In the rows, zero is written as 128.
Each path below is one point turned by a fixed rotation once a step. After each direction that follows a path, write how fast that rotation turns it, in degrees each step (0 if it stays still).
Each turn is a multiple of 5 degrees from 10 to 175, or 0.
Each row of a path follows its step; steps can be skipped.
Rotation 1:
step 0: [129 120 137 131 125 124 119 127 130 139 131 115 122 127 134 131 122 129
 129 125 132 133 130 123 123 119 126 131 125 126 132 131 129 134 119 121
 124 132]
step 4: [124 126 136 130 132 125 128 131 129 134 124 109 130 122 130 123 121 128
 127 127 127 131 130 128 127 117 122 129 129 129 127 131 132 127 124 130
 115 129]
step 5: [130 124 131 124 130 132 126 140 123 129 122 118 129 126 118 122 128 125
 131 130 127 128 138 126 128 119 122 132 134 128 119 132 133 128 125 124
 118 123]
step 10: [128 116 141 131 124 126 117 124 129 128 127 124 128 123 127 124 130 128
 130 131 129 125 131 128 136 124 118 125 127 130 133 127 133 135 127 118
 130 136]
step 11: [133 121 143 133 120 122 123 129 129 131 129 124 127 129 128 118 131 124
 126 124 134 129 133 125 133 119 126 126 129 136 127 138 130 131 122 131
 131 132]
step 15: [134 122 134 137 120 120 133 135 123 132 127 117 127 131 127 123 128 126
 125 126 128 131 133 126 128 121 129 129 134 134 127 132 134 121 119 121
 124 122]
step 16: [131 120 128 132 133 125 131 137 124 134 131 117 124 123 129 128 125 129
 125 130 127 132 130 121 132 121 125 130 130 131 128 121 136 133 117 120
 119 127]
step 18: [127 121 132 135 126 125 118 123 126 134 128 117 125 129 128 123 131 131
 135 130 125 124 128 124 137 125 123 125 132 129 128 126 133 139 125 115
 124 126]
step 19: [131 127 138 136 123 124 116 134 126 139 128 117 121 129 130 119 132 125
 132 125 128 128 128 122 126 125 125 127 128 135 127 136 131 131 123 125
 129 128]
step 20: [130 127 132 129 134 129 119 138 131 134 126 121 128 119 132 123 128 126
 130 131 129 129 128 118 131 118 119 124 131 133 127 128 132 140 122 127
 128 132]
Directions:
[126 128 128 126 128 128 126 129 129 129 130 130 130 127 125 125 127 130
 129 127 125 129 130 130 126 130 123 127 129 130 130 129 129 130 128 130
 130 127] | 25
[128 131 130 128 126 126 125 130 124 129 128 131 127 127 126 127 126 127
 126 129 126 127 129 130 127 127 131 128 125 128 126 131 125 126 127 128
 127 128] | 175
[126 130 126 128 130 126 128 126 127 128 130 128 130 124 128 130 125 129
 127 129 126 126 127 127 131 126 128 126 128 128 129 127 128 132 128 126
 127 131] | 175
Rotation 2:
step 3: [137 124 128 133 123 124 127 122 119 133 122 128 122 132 122 121 135 125
 130 128 132 129 135 137 113 124 135 131 125 131 123 125 130 129 139 120
 122 128]
step 4: [126 131 130 128 123 132 126 125 122 128 119 122 123 132 131 127 121 120
 141 118 131 121 121 139 117 132 133 128 127 133 124 121 126 130 138 130
 124 123]
step 7: [129 128 129 135 116 129 114 125 129 125 128 122 119 137 123 128 127 130
 138 120 128 125 119 136 131 131 132 120 119 126 122 122 123 131 133 124
 130 126]
step 9: [127 134 134 129 126 132 123 128 121 132 123 129 129 131 129 116 128 124
 122 121 123 122 124 130 120 132 138 127 118 128 125 112 120 125 131 119
 122 129]
step 10: [129 131 137 129 119 129 116 133 125 129 118 117 123 128 122 121 133 128
 127 125 134 124 118 129 134 133 137 125 118 135 131 125 132 125 136 129
 128 129]
step 11: [129 126 130 129 127 128 114 121 128 124 122 130 125 125 129 125 137 122
 116 127 126 127 124 130 124 136 129 124 121 142 118 131 126 124 138 127
 127 120]
step 13: [131 130 126 129 123 133 116 122 119 134 121 117 126 139 132 126 130 122
 124 128 135 120 128 132 132 121 135 129 122 128 120 130 133 125 139 133
 124 130]
step 16: [130 129 132 134 127 121 120 124 128 121 123 118 122 138 125 131 137 119
 122 130 128 113 132 136 125 134 127 129 120 125 124 127 126 128 138 130
 126 129]
step 19: [125 132 133 136 129 123 121 127 126 122 116 123 124 130 125 133 130 118
 130 124 133 122 123 135 121 124 133 139 128 135 124 114 129 126 134 124
 125 129]
step 20: [123 129 130 131 122 131 123 121 131 132 124 125 123 129 110 129 134 118
 136 121 133 130 126 131 126 127 129 127 130 140 131 127 124 124 140 129
 125 117]
Directions:
[131 127 130 128 129 126 129 127 128 130 129 128 128 126 133 130 132 126
 127 132 130 127 130 129 128 127 128 127 128 129 126 128 129 128 130 127
 130 129] | 140
[126 127 127 128 131 131 128 126 128 128 132 129 130 124 128 128 128 128
 128 128 127 129 126 129 128 129 126 124 130 130 127 128 129 126 129 129
 128 124] | 115
[126 127 130 127 129 127 131 130 126 126 128 128 128 129 126 130 130 128
 132 128 127 125 130 132 125 124 125 128 127 128 127 130 130 129 128 128
 126 127] | 25
[128 129 128 128 128 130 131 129 129 133 130 128 130 128 127 127 128 129
 129 127 127 127 129 129 126 130 130 129 128 129 127 131 125 126 128 123
 128 128] | 125
[128 129 128 127 127 129 128 127 129 130 124 129 127 126 130 130 124 127
 129 125 129 130 130 128 128 124 128 130 130 131 125 131 130 127 130 129
 128 126] | 45
Rotation 3:
step 1: [132 125 126 129 129 125 137 121 122 124 134 121 120 128 119 129 127 112
 127 125 127 122 130 130 128 131 126 128 131 128 118 126 131 134 133 131
 126 132]
step 4: [124 123 131 134 133 126 126 130 129 125 126 135 129 132 128 131 129 118
 118 123 126 128 122 135 128 126 125 137 134 121 124 121 127 140 130 134
 128 125]
step 5: [117 133 123 128 130 131 125 129 135 135 123 129 136 130 133 134 128 128
 120 129 136 127 126 127 134 122 127 133 123 133 127 118 125 130 133 134
 122 128]
step 6: [125 131 119 143 135 127 121 126 127 121 126 120 132 132 129 130 126 131
 132 124 132 130 124 130 126 127 123 127 123 130 122 124 127 137 128 123
 117 130]
step 7: [121 126 131 129 130 130 125 125 126 121 126 120 139 136 125 134 132 122
 125 124 128 120 136 127 123 134 133 130 130 129 122 130 128 132 137 133
 121 122]
step 12: [130 124 123 141 135 134 130 129 136 129 130 131 124 127 124 131 119 117
 123 129 127 126 130 135 127 131 128 129 127 135 116 127 128 136 128 127
 132 130]
step 14: [125 134 117 133 137 135 124 133 127 133 126 120 135 130 131 132 125 128
 119 121 130 139 128 122 131 125 126 133 132 131 128 126 133 132 129 126
 127 132]
step 16: [123 127 127 125 126 122 122 120 121 133 125 118 136 131 128 136 136 120
 122 126 132 120 128 122 131 128 125 130 128 123 132 120 126 129 136 130
 121 129]
step 17: [132 130 122 131 134 126 124 125 132 125 131 118 127 132 132 133 128 122
 133 121 127 123 124 120 130 120 126 132 115 133 124 130 134 124 133 128
 121 130]
step 18: [130 122 129 131 129 125 130 128 124 123 133 125 132 120 125 133 127 119
 135 122 129 112 130 132 127 128 133 129 127 131 120 132 123 133 135 124
 122 126]
Directions:
[127 127 127 127 127 128 125 127 129 127 126 125 131 129 130 131 132 127
 131 128 130 130 127 128 128 130 125 126 128 129 131 131 128 130 128 129
 127 125] | 40
[129 129 125 127 127 126 128 127 122 128 129 127 129 127 126 127 129 127
 130 129 131 131 127 128 129 128 127 127 130 126 128 124 125 129 127 125
 127 131] | 140
[124 132 130 125 128 127 130 130 128 124 125 128 128 129 130 129 129 128
 130 127 127 127 128 132 129 125 129 128 127 128 127 127 127 129 127 128
 125 128] | 25
[126 125 130 128 127 124 126 128 126 127 127 128 127 127 126 126 127 126
 126 128 129 127 128 130 127 131 129 126 130 126 126 131 127 131 127 132
 128 129] | 125
[128 129 127 127 127 127 130 127 131 127 128 129 127 128 127 126 125 124
 130 128 131 128 130 129 131 127 126 129 129 129 131 129 129 130 128 127
 132 126] | 40
[129 129 130 130 127 129 128 131 131 125 128 125 125 129 126 129 127 128
 129 125 128 130 125 124 128 128 126 126 129 128 126 128 125 128 129 127
 130 130] | 130
Rotation 4:
step 3: [126 133 127 130 137 123 134 141 128 130 134 127 122 127 120 123 121 126
 130 135 118 133 119 114 128 126 128 129 132 131 126 125 130 132 130 118
 129 125]
step 4: [126 129 129 118 141 127 120 132 130 130 127 133 131 128 123 129 118 131
 120 121 126 127 127 129 127 130 126 126 133 123 126 116 138 130 142 124
 135 129]
step 5: [123 129 125 132 122 138 133 131 134 130 123 128 132 128 119 139 126 140
 132 125 124 121 125 125 128 132 127 134 134 130 120 114 127 132 130 124
 129 123]
step 8: [129 129 119 120 128 125 127 135 128 127 127 132 125 132 122 138 124 140
 131 131 133 134 125 126 130 133 127 128 130 136 137 123 138 131 133 124
 125 142]
step 9: [128 129 126 142 127 126 129 134 139 129 131 131 135 123 118 130 121 129
 117 120 125 133 124 128 135 137 127 131 130 132 130 120 134 124 124 125
 121 129]
step 10: [128 122 122 126 126 124 123 130 135 129 127 119 132 125 120 129 117 133
 139 120 115 135 132 131 130 129 129 136 126 116 128 125 131 127 130 132
 127 134]
step 11: [135 126 132 119 122 119 137 137 129 126 129 126 128 128 121 131 121 125
 138 128 125 127 122 124 132 137 127 122 134 124 120 123 131 132 118 122
 129 129]
step 13: [127 126 126 131 127 132 126 135 132 136 127 117 139 124 121 137 131 130
 130 121 130 130 121 124 127 138 127 121 117 130 127 125 134 136 137 125
 126 124]
step 16: [131 137 131 118 129 128 130 135 134 119 129 126 136 129 126 134 126 132
 133 132 127 126 132 133 138 131 127 134 131 128 126 121 136 130 146 125
 131 129]
step 18: [129 127 130 135 132 124 137 127 134 135 133 130 124 119 124 131 131 133
 135 121 120 133 122 133 126 124 123 133 125 121 127 128 144 126 133 129
 135 131]
Directions:
[127 127 128 125 130 126 129 127 129 129 130 128 126 125 130 127 128 124
 131 129 126 128 127 129 125 126 128 126 129 128 129 126 128 129 126 125
 130 132] | 95
[125 129 128 126 128 130 127 128 124 126 127 126 130 130 128 130 127 127
 131 126 131 125 130 128 127 130 126 128 127 124 128 127 128 129 128 126
 126 131] | 120
Rotation 5:
step 0: [125 127 129 128 131 121 128 132 119 131 127 126 126 131 120 127 127 122
 127 129 134 118 117 128 138 130 118 126 128 127 122 128 132 119 132 124
 142 127]
step 2: [133 129 123 128 139 116 125 131 131 119 136 131 119 127 128 134 120 124
 135 119 126 122 134 126 134 132 137 133 125 133 124 128 133 129 127 130
 127 128]
step 3: [128 126 130 129 132 127 131 127 121 117 131 133 132 127 128 127 131 120
 124 119 128 125 122 131 122 131 128 132 131 130 133 131 134 148 128 126
 127 140]
step 4: [126 118 137 130 131 125 134 125 132 133 136 115 122 128 131 124 133 128
 130 129 134 125 129 128 131 126 129 136 129 130 140 137 128 137 121 133
 129 122]
step 6: [132 134 118 125 118 125 131 130 124 133 139 125 128 136 129 127 129 133
 132 118 131 140 131 127 120 128 118 131 118 125 130 131 121 128 124 124
 129 127]
step 8: [120 126 132 129 124 125 127 141 132 132 129 127 129 126 129 120 126 126
 136 129 121 137 129 124 122 125 127 125 136 127 133 118 126 126 137 132
 114 133]
step 9: [129 128 134 135 129 123 126 126 130 132 127 126 127 125 123 135 128 130
 128 129 131 122 137 122 129 130 128 111 129 127 134 129 123 125 136 114
 119 134]
step 13: [131 128 118 125 131 136 128 132 128 128 136 125 127 117 116 131 132 120
 132 130 129 127 125 123 132 118 129 139 126 129 124 133 135 127 133 120
 128 131]
step 15: [128 124 137 133 128 124 129 125 125 126 134 129 124 123 130 131 124 119
 124 116 133 131 127 138 114 128 129 131 125 127 130 128 141 132 135 133
 131 126]
step 18: [120 141 123 125 127 121 130 136 135 126 130 127 132 130 132 123 135 127
 131 114 127 127 125 127 121 129 123 124 127 135 127 136 121 122 126 122
 129 123]
Directions:
[130 127 130 127 128 127 131 130 129 126 125 127 126 127 128 128 130 126
 127 129 124 130 128 128 128 126 127 128 131 130 130 128 129 126 125 130
 127 124] | 110
[132 128 127 129 126 130 129 129 129 128 126 128 125 129 129 130 128 130
 131 130 128 128 129 127 130 128 128 129 125 130 126 127 130 129 129 122
 124 128] | 95
[129 130 130 125 128 130 129 128 127 129 131 127 131 125 129 127 127 130
 131 128 128 131 127 128 124 126 127 129 128 128 129 127 133 128 127 129
 126 130] | 155
[127 131 130 130 128 127 128 128 129 128 129 127 129 132 128 124 128 129
 127 129 127 130 126 128 127 129 129 125 127 130 130 125 127 123 131 126
 128 128] | 35
[131 132 127 130 128 129 127 127 129 128 129 129 126 127 129 132 132 130
 131 125 126 128 129 129 127 129 129 126 128 125 128 129 128 126 129 129
 131 127] | 85
[129 127 130 127 128 126 129 125 128 128 130 127 129 130 129 129 124 131
 128 130 126 127 132 125 130 126 131 125 128 129 129 129 128 129 126 128
 131 127] | 145
Rotation 6:
step 1: [134 120 130 132 136 128 124 127 127 129 137 124 125 137 124 129 126 121
 122 125 120 121 129 127 121 135 120 122 133 122 122 131 125 118 137 122
 128 128]
step 2: [130 133 132 134 122 134 127 127 129 126 132 133 122 127 130 127 128 135
 127 112 122 130 126 133 128 128 122 124 118 133 122 136 130 136 125 116
 125 135]
step 4: [130 127 126 126 123 132 129 130 124 129 132 128 121 139 138 122 126 122
 125 128 124 128 137 141 125 129 120 117 125 130 123 126 120 124 131 116
 129 129]
step 5: [136 132 124 133 126 131 127 119 122 136 130 131 120 124 124 134 128 129
 120 117 125 122 131 131 125 124 129 134 127 126 127 136 137 125 136 126
 126 140]
step 7: [122 125 129 134 128 130 124 127 129 133 121 124 117 135 130 121 125 125
 121 125 121 122 125 136 122 120 129 131 122 121 129 129 123 128 133 116
 118 134]
step 11: [129 132 126 134 129 124 123 117 120 134 131 129 128 131 125 128 132 124
 131 122 118 129 119 126 125 137 125 124 118 127 114 126 130 130 127 125
 118 133]
step 15: [127 122 128 125 133 130 131 128 130 137 134 129 115 134 124 134 125 126
 124 126 122 115 133 136 122 135 124 126 127 133 129 125 128 135 130 117
 118 129]
step 17: [128 127 124 130 128 117 131 132 129 138 127 133 120 140 130 131 126 119
 123 126 135 119 124 132 127 134 126 127 122 127 119 134 130 121 129 129
 129 138]
step 18: [135 130 122 125 118 129 125 121 129 129 129 131 122 129 130 124 121 128
 124 129 121 124 123 140 127 127 122 122 125 124 139 133 127 137 136 119
 121 125]
step 20: [135 134 134 130 125 123 128 132 135 130 135 127 124 131 124 121 125 126
 125 120 130 125 116 137 124 133 128 118 124 127 116 134 126 130 128 117
 125 128]
Directions:
[126 129 130 132 129 129 129 130 133 127 128 129 128 127 128 125 127 126
 128 127 125 127 128 127 126 131 130 130 127 128 126 127 126 131 125 129
 127 130] | 80
[127 125 126 128 132 129 128 126 132 128 130 127 128 129 129 126 126 128
 128 131 126 127 129 129 130 127 127 129 127 129 131 125 130 130 130 128
 129 125] | 120
[128 130 126 124 128 130 127 124 129 127 127 128 128 127 129 128 132 129
 129 124 126 126 128 128 126 125 129 129 128 129 131 131 129 131 127 130
 127 129] | 135
[131 129 128 127 130 128 130 129 129 130 129 122 128 130 129 132 126 127
 129 127 130 125 129 127 126 132 128 126 129 129 129 129 126 129 128 130
 128 128] | 155
[129 129 129 126 130 128 125 126 128 132 125 127 127 127 124 127 128 130
 125 129 125 126 128 126 129 129 130 129 129 125 126 128 128 126 130 128
 127 127] | 175
[128 129 125 129 129 131 129 127 127 127 129 130 130 129 127 130 132 127
 129 131 129 128 125 126 127 128 127 127 125 126 125 127 127 129 131 132
 129 128] | 135
